First come named turns, each shown by rows before and after it. For each pair of rows after them, which turns, in which order, take the first row to the second? The first pair is done for you.
P:
[ -3  12  -1  17 -10  -6  -4  24 -10  16 -13  -2   5] => [-10  19  -6  19   1   0   5   9  -8  21   1 -10   2]
[ -7   7 -10  -3   8 -21  -7   7  15  -1  19  23   9] => [-13  -6  -8   4  -9 -11 -19  27   2  -6  -3  22   7]
[ 10  41   1 -18  15  -7  -6 -20  13   1  31   7  15] => [ 18  17  14 -20 -10 -21 -29  15  10 -12   0  26  20]
[ 20  -3   6 -15   1 -10  22 -14  -2  -7  15  -7  -1] => [ 23 -15  13 -13 -13 -13  10   2  -5 -16   1   1   0]
R:
[-16  18 -10  13  10  26   9 -10 -17  16   9 -21 -18] => [-40   5  -7  24  -8   5 -14   3 -17   5  -6  -6   5]
[-18   9 -11  12   7   1  -8  -7  18   5  15  -4  10] => [ -7  -8  -3   6 -11  -3 -19  17  14  -7  -7   4   9]
[  1 -12  -4   1 -10  17 -10   1 -17   0  -3   9   0] => [  5  -6  -4  -1  -6  23   0  -7 -17   6   3   2  -5]
J:
[-80   8 -19  40 -24 -13 -38   1 -18  10  -3   5  37] => [-23 -17   8   7 -40 -48 -49  37   0 -14 -14  42  37]
[ 13 -16  39   1  -2 -19  -7  -9   3  -5  -8  16  15] => [ 23 -16  39  -5  -3   8   6  -6  -7  -2 -18  -3  -8]
[ 11 -12  -5 -12  21   6  16 -21  17   8  15 -10 -12] => [  1 -10  -8  -6  26   1  15 -25  19   8  19  -7  -5]
Z:
[ 29 -10   4 -20  -2  34  13  13 -10   1 -10 -29 -28] => [ 35   2   0 -28  12  23  21  -3   2   7  14 -26 -25]
[  5   9  -3 -13   7 -52   4 -11  21   7  50  33  10] => [-29   9  -6   6  -3 -49  -6 -10  15   8  42  29  21]
[-54  -1 -11  35   6  31   1 -14 -20  19  -9   6  18] => [-37 -15  -5  31  -4  44   1  10 -30  14 -30   1   6]
[-28  -3   0  20  -7   5 -10  12   1  -9 -14 -12  20] => [-11 -10   5  10 -13  15  -9  23  -1 -10 -25 -17  10]
Then:
Between the rows of a pair lie 2 to 3 turns.
[-47  14 -11  23   8 -18  -5 -28  -2   8   5 -11  15] => [ 24  -7  14 -16  -5 -50 -11   4  22 -11  -4  23  12] => P J
[ 11  15   7 -15  15 -23   8 -22  24  -5  30  10   0] => [-21   6   6   7  -4 -34 -18  -9  18 -13   9  24  18] => R Z
[ -9  22  -4  -8  24  -8  26 -35  21  15  40  -6   6] => [-56  -4  -2  26 -14  19  -4   0 -18   6 -24 -19  12] => Z Z Z
[-32  14 -12  17  11  16  -2 -22  -7  14   1  -9   4] => [-14  19 -11   5  22  -1   3 -35   6  13  17   1   6] => Z P
[-23   5  -5  14   1  24   5 -11 -12  17 -21 -29   1] => [  6  20  -4  -5  23   7  22 -29  11  21   9 -22  -1] => Z P
[-48   6 -14  27  -2   8  -8 -15  -9   2  -1  -6  12] => [-18 -14   2  11 -20 -21 -26  12   2 -17 -17  22  23] => J Z
[-32   7  14  -4 -17 -44 -29  -7  11 -10   6  32  30] => [ 40 -12  32 -35 -24  -1  -5  28   0  -9 -22   7 -17] => Z R
[-19  13   5  -1  21 -43  -1 -41  18   6  44  12  23] => [ 11 -17  27 -16  -9 -56 -22   5  18 -15   8  34  24] => Z J
[ 49 -20   1 -22  18 -40 -26  20  19 -13  11  45  -7] => [-11 -25 -11  23  -1  42 -24  33 -39   2 -40 -15 -33] => P J
[ 40  13   1  -4  -1  27  28   9 -10   2 -13 -26 -45] => [-45  11 -10  41 -21 -25 -23   6  -9 -11 -20   9  15] => R R
[-21  40   4   1  28  17  -2 -29  21 -15  46   0  22] => [ 42  17  26 -33  13  10   0   5  31 -29  29  16   5] => J J
[-10  24 -10   2  12  19  15  -6  -9  10   2  -8   1] => [ 18  24  -1 -16  12   4  18  -1   6   8   9   5   0] => P J J
[-46  13  -8  26   6 -15   2 -33   3  13  23   3  17] => [ 39 -15  20 -21  -9 -31   1  14  17  -7   3  28   2] => J R
[-79   1 -26  30  -2  22 -25 -18  12   4  12 -22  13] => [ 23 -40  14 -33 -28 -15 -36  44  37 -29 -13  20   5] => J J
[ 57  -8  23 -21  10 -10   3   9  -3 -10 -13  -1 -17] => [ 19  19   2  -5  36 -23   9 -39  10   5  30  -3   1] => R J
[-25 -17   0  23 -15 -21  -9  -2  -9   3  -2   2  19] => [ 22 -27  14  -1 -22 -14  -1  18  -7  -5 -12   9   0] => P J J
[ -5  18 -17  -2  19  11  27 -28  -6   9  25 -16 -10] => [-42  12 -17  17   6 -14   0 -21  -7  -1  21   4  18] => J Z
[  4  12 -11   6  10   4  33 -14   7  10  13 -20 -17] => [ 13  14 -10  -2  10 -16  31 -14  19   5  22  -6  -8] => P J Z
[-46  -4 -20  46 -13   6  -1 -43 -10 -17   0  18  46] => [-42 -15 -14  46 -25   9 -10 -25 -17 -23 -15  22  46] => P Z
[ 59 -10   8 -46   8  17  31  -2   4  -7  25  -9 -30] => [-38 -31   7  10 -37 -21 -35  26 -14 -29 -18  24  25] => R Z R
[ 42  -5  12 -39  10  16  14  17   0   2 -19   9  -6] => [ 27   6   4 -29  16  39  23   7 -11   9 -16 -11 -12] => P P
[-37  18 -38  13  24 -29  -4 -31   5   4  19   1  16] => [ 56 -17 -10 -33   2   0  12  25  -3  -8 -21  -3 -27] => R R
[ 17 -16   5   1 -11  43   7  29 -22 -14 -38 -25 -19] => [ 13  23  -8  -7  33 -12  24 -33  24  -2  43   0  11] => P P Z
[ 16  -1  -7  -2   3   8  11   1   6   4   2  12 -11] => [ -6  -2 -13  10   1  19   8  -1  -4   7  -3   2 -10] => P P J
[  0 -10  -3  14  -1  22  17  -5 -15 -16 -13 -37 -11] => [ 15  -1  -4   0  13  11  34 -20  -1 -15   8 -32 -12] => Z Z Z
[ 28  -5  40 -19 -20  -6 -13  16 -18 -10   0   7   5] => [-17  16  18  10  -8  25  -2 -14 -34  11  10 -23   1] => J J
[-14   2   8   4   2   2  -9  11 -21   0 -13   0  11] => [  8   8  11  -9  14 -17   0  -1  -4   0   7  11  11] => P P J
[ 14 -20  -1 -12 -20  -1 -26  14   0 -17 -26  10  11] => [ 32  -4  -2 -27   0 -17 -12 -10  19  -8   5  16  13] => Z Z Z
[ 37  -4  24 -23  -4  52   1  28 -18   1 -10 -25 -44] => [ 63   2  30 -40   7  22   6  13   7  -2  17  -2 -34] => Z P
[ 11   5 -19 -25  23  24  35 -43   9  -1   8  -8 -11] => [-11   7 -20 -15  20 -15  17 -49  18  -4  19  19  19] => Z J
[-13   8 -10   0  35 -26  14 -22 -17   5  12  16  37] => [-28 -11  -6  12   6  -4  -2  10 -41  -1 -30   5  33] => P Z P
[  5  38 -29 -12  12  25  24 -20 -18  41  33 -38 -31] => [-28   1 -10   9 -32 -51 -47  26  -8   0  -2  29  30] => J R
[-18  -6  -7  11 -15  28  20 -17  -9  -8 -18 -30   7] => [  8  -7  -2  -3 -10  31  30 -11  -6  -9 -15 -31  -5] => Z Z
[ 36  13 -11 -10  28  19  21 -22   4   7  46 -30 -30] => [ 48 -30  13  -9 -22   3 -23  43  -6 -24 -13   0 -18] => P P
[-44  -4  -2  19 -16 -31 -28  -4   2 -11  -2  18  25] => [  6 -27  14  -1 -33   5 -17  37 -16 -15 -38   2  -9] => P R
[ 22 -14   3 -13  -7 -23  -1  -2  22 -21  14  13  21] => [ -6 -25   2   4 -24  -5 -15  17   0 -26 -17   3  20] => Z P
[  1  -5   7   2  -7  24   8   5 -18   5 -17 -14 -20] => [ 22 -13  16 -11 -13 -10  -5  13   2  -9 -13  12  -4] => P P P
[-29  15 -21  14  21   4  13 -30  -5   5  28 -14  -6] => [ 31  -1   0 -21  16 -24  10  -6  18 -12  32  17  -5] => J J R
[  4  -6   3   9 -21  -9  -9   6  -7 -14 -14   1   9] => [ 23  -6   7  -2 -16  -9  -3   5  -1 -13  -9   2   2] => Z Z
[-58 -14 -13  20 -29  -1 -34  13 -28  -5 -32   9  17] => [ -6  25 -23 -11  28  32  31 -39 -15  26  26 -28 -24] => J R R
[-54   3 -16  14  -5   8  -9 -16 -15  18 -24   7  -4] => [-35  20 -23  -1  16  15  13 -39  -5  31   3  -2 -18] => Z P
[  0   7  -6   0  12 -28   0 -14  23   3  25  16  19] => [ 11  10 -11  -2  18  22  22 -14   1  15  14 -20 -13] => J J J
[-36  -2  -2  44 -30   1  -1 -23   2  27  29   2  30] => [ 57 -20  21  -6 -27  20  25   3   8  22  21  -2  -8] => P R R
[ 43   5   4 -20   0  17  30  -4  -8   1  11  -4 -18] => [ 13  -4  10 -11 -14 -36  -3   0   5 -12  13  35  26] => R J R
[ 49  14  -2 -28  24  27  36  -7  10   9  14 -14 -26] => [ 29   8   1 -25  19 -41   4  -7  37  -4  27  35  20] => Z P Z
[-62 -17   0  36 -29  -8 -40  16 -14 -18 -34  19  30] => [-54  28 -18  24  26 -18  -2 -52  13   6  40  10  28] => P P
[-37  14   2  48   0 -36 -13   5   7  16 -11  12  17] => [  6  -9  17  28 -17  -5  -7  43  -8  10 -48   3 -12] => Z J J
[ 15   9  24   2  -7 -19  -1  46 -11   4 -17 -10 -24] => [ 16  15  18   1   1  -9   7  40 -15  10 -13 -20 -32] => Z P
[-29  17   4  15 -16 -61 -31  12  20 -11   1  22  36] => [ 51  37   5 -30  22  -5  34  -7  21  12  28 -22 -28] => R R
[ 43   1  17 -35   5 -10   7  16  30 -52   2   8  -5] => [ 46   1  17 -33   6  17  21  15  18 -46  -9 -12 -22] => J P P
[-25  26  15  21  16 -36  -3 -30   9  10  34 -14   2] => [-34  17  21  27   4 -46 -18 -17   6   4  22   0  12] => Z P
[-21  10  -3   8   5 -25 -11 -29   6  10  13   3  13] => [  1  -2   9  -2  -4 -36 -16 -11  15  -4   4  16  14] => J Z
[-14   7   0   4   4 -52 -19  -8  29 -10  28  39  40] => [ 33 -11  10 -13  -9  48  15  30 -20   0 -26 -25 -34] => Z R J
[ 20 -11  35  -9 -41 -27 -26  19   0  -9 -17  25   7] => [-17   8  12  13 -24  38   0 -10 -34  16 -17 -32 -20] => J J
[ 20  24  -4   0   9 -47  -5 -27  12  20  18  34   0] => [-11   3  -4  20 -19 -44 -31  -1  -8   9 -20  38  12] => Z P
[ 26   1 -12 -20  10  46  31  -4  -8  -3   8 -23 -34] => [-42 -18 -10  16 -24  -6 -27  17  -8 -27 -21  16  24] => R R
[ -1   3   1  -3   6  10   4 -13 -14  11   9 -14  -9] => [-15  -2   2   5  -1  13  -5  -7 -21   8   1 -12  -5] => R R P
[ 17  31  -7 -10  27  40  32 -16  -2   7  27 -27 -30] => [-65  25 -13  33   2 -13 -23  -9  -1  -3  13   8  31] => Z R
[ 32 -11  -5 -14   4   8   6  20  -2   7  -5  -2 -11] => [ 25  -5  -8 -10   9  15  12  11  -4  13   2 -10 -14] => P P
[-23 -15  -6   1  17  -6  12 -27  10  18  14  -9   1] => [-21 -20  -2  -1  14 -24   5 -21  16  11  13   3  12] => Z P
